(in the rows, 100 means zero)
Where one turn sends some rows of the set: a few examples, then the rows asked
feza: 72 95 117 93 87 79 100 123 116 68 88 119 74 82 104 72 123 101 92 89 123
 87 131 92 114 79 119 111 82 120 107 97 108 100 95 104 82 87 79 86 107
 109 100 131 86
Fim: 115 102 63 103 103 115 89 100 102 129 135 105 132 91 102 129 99 91 90
 105 69 86 120 115 87 129 102 79 130 102 96 105 85 92 96 85 86 113 104
 108 114 94 89 114 87
rodi: 102 89 113 89 89 87 112 95 82 124 98 84 94 109 95 88 97 115 105 108 135
 117 72 79 87 94 82 80 97 94 85 96 85 104 118 91 145 114 80 61 63 90 118
 102 97
Benir: 80 91 115 105 98 83 85 130 123 83 105 127 86 102 109 69 123 99 86 79 130
 91 124 85 126 96 113 120 96 130 106 97 117 101 102 104 88 70 80 107 120
 98 93 123 101
Migi: 98 91 57 108 105 120 94 93 114 134 126 112 141 92 102 107 99 96 86 93 70
 97 130 123 66 114 108 104 117 98 91 92 102 110 117 84 84 101 109 117
 113 97 94 109 97
Seko: 118 100 55 114 94 109 95 76 103 140 128 93 119 98 93 110 105 85 80 99 72
 96 121 121 79 123 106 92 126 94 90 111 96 92 93 78 83 114 100 111 111
 100 84 111 91
neti: 105 79 102 74 86 77 106 112 130 98 107 95 74 77 81 77 75 98 90 97 92 97
 87 97 107 90 75 82 93 78 95 116 83 64 112 114 106 79 104 116 123 80 114
 84 99
fet: 110 102 109 126 73 124 66 96 89 99 98 85 126 93 91 103 101 80 91 55 98
 112 96 74 112 86 66 92 93 76 78 115 123 108 135 90 81 97 93 98 81 112
 102 99 93
Lodof: 104 83 113 92 105 80 94 81 73 119 96 81 89 109 68 113 82 111 116 108 123
 111 77 92 103 104 79 82 102 92 100 95 96 113 121 88 138 122 80 72 68 80
 100 98 98
kozu: 92 90 112 100 88 91 94 122 116 76 96 124 82 94 109 66 126 104 94 82 113
 85 127 86 128 91 132 121 91 128 102 94 109 109 104 105 87 70 76 104 113
 104 114 131 98
vuv: 104 87 117 97 82 99 112 81 76 127 100 84 83 114 84 85 92 129 116 116 131
 102 70 78 87 98 76 79 102 93 97 91 84 97 117 88 138 110 95 69 85 81 112
 98 96
lasi: 100 112 102 116 98 127 77 94 90 102 101 84 114 87 94 96 93 70 94 55 98
 116 89 87 108 80 79 88 103 67 97 112 138 93 122 94 73 103 118 100 77 88
 107 107 86
zapa: 107 85 120 98 78 85 119 79 73 123 86 85 101 103 84 80 87 127 104 110 125
 114 78 80 99 98 84 81 101 96 99 85 87 115 124 92 131 112 80 56 76 95 94
 101 90
bakuf: 95 88 115 109 105 82 92 123 115 80 89 130 80 100 101 68 123 90 83 84 125
 100 129 78 123 97 120 123 87 134 100 106 112 114 94 101 83 66 79 94 115
 98 116 124 91
muza: 110 93 53 103 99 114 101 98 95 132 136 107 139 95 98 118 94 96 92 101 68
 103 117 136 89 113 105 99 130 93 80 99 104 97 101 82 93 97 103 104 115
 95 94 102 95
bogof: 102 86 122 91 85 78 113 91 74 122 99 75 85 113 86 100 88 111 104 106 132
 109 71 81 86 94 74 70 104 89 111 88 95 105 113 89 138 109 86 61 79 81
 111 107 88
zanu: 110 96 104 123 91 80 112 95 92 129 91 132 116 112 88 91 109 76 95 125 70
 107 114 83 121 70 89 134 78 114 112 106 91 130 107 115 99 81 112 115 89
 110 111 107 82
dazof: 81 91 118 104 110 82 90 121 127 77 106 130 80 94 99 63 123 99 81 72 113
 89 130 78 110 101 121 116 97 118 106 99 128 105 101 111 83 77 82 88 108
 92 114 127 110
Duz: 95 92 105 94 103 91 78 123 125 81 84 124 91 102 104 63 130 86 87 75 121
 80 135 86 128 109 115 132 95 118 100 95 119 88 105 97 101 76 91 97 115
 95 112 111 85
bebi: 104 85 106 102 78 95 111 89 87 127 87 75 80 103 91 94 93 114 104 115 135
 120 60 66 98 87 94 87 101 93 102 102 85 117 130 93 131 107 94 61 85 89
 116 121 107
Kir: 118 78 95 67 83 93 102 119 115 82 105 89 74 95 85 77 87 108 119 106 82
 95 94 87 92 88 66 81 87 88 96 97 74 78 113 99 108 82 98 122 126 73 118
 96 81
sim: 95 82 121 99 92 83 103 88 78 125 99 79 85 111 76 87 86 114 115 121 138
 109 90 80 104 94 79 79 102 85 107 89 85 117 114 78 123 116 81 69 64 92
 105 95 106
vuziv: 119 99 91 101 88 83 100 98 91 142 110 125 110 119 103 92 122 88 86 120
 70 100 127 80 125 54 88 111 71 116 128 108 92 117 105 103 106 99 116
 102 101 102 119 103 83
Tes: 105 111 57 119 97 112 91 107 103 134 128 97 133 101 102 106 99 76 81 97
 66 99 113 123 88 127 105 90 127 86 88 101 99 83 103 86 74 111 104 107
 104 94 88 115 89
vut: 105 97 74 129 90 110 94 103 88 137 132 93 118 108 93 112 89 91 72 93 60
 99 118 128 76 122 86 84 112 107 87 102 86 85 83 84 90 111 111 116 102
 97 88 113 94
kul: 78 98 110 92 96 79 91 119 114 83 89 134 81 91 100 81 127 92 83 75 128 77
 123 81 101 89 123 109 84 120 96 96 120 101 99 102 73 74 74 104 119 103
 110 128 89
fizu: 109 98 63 107 107 121 91 95 102 140 122 109 132 95 89 109 93 80 81 102
 66 102 124 112 81 127 98 97 132 92 82 104 100 90 100 79 80 109 118 110
 98 101 80 106 100

rodi moves to -> Benir
vuziv moves to -> fet
Lodof moves to -> feza
And these:
fizu moves to -> bogof
Kir moves to -> zanu
bakuf moves to -> Tes
zapa moves to -> dazof
kul moves to -> muza
vut moves to -> bebi

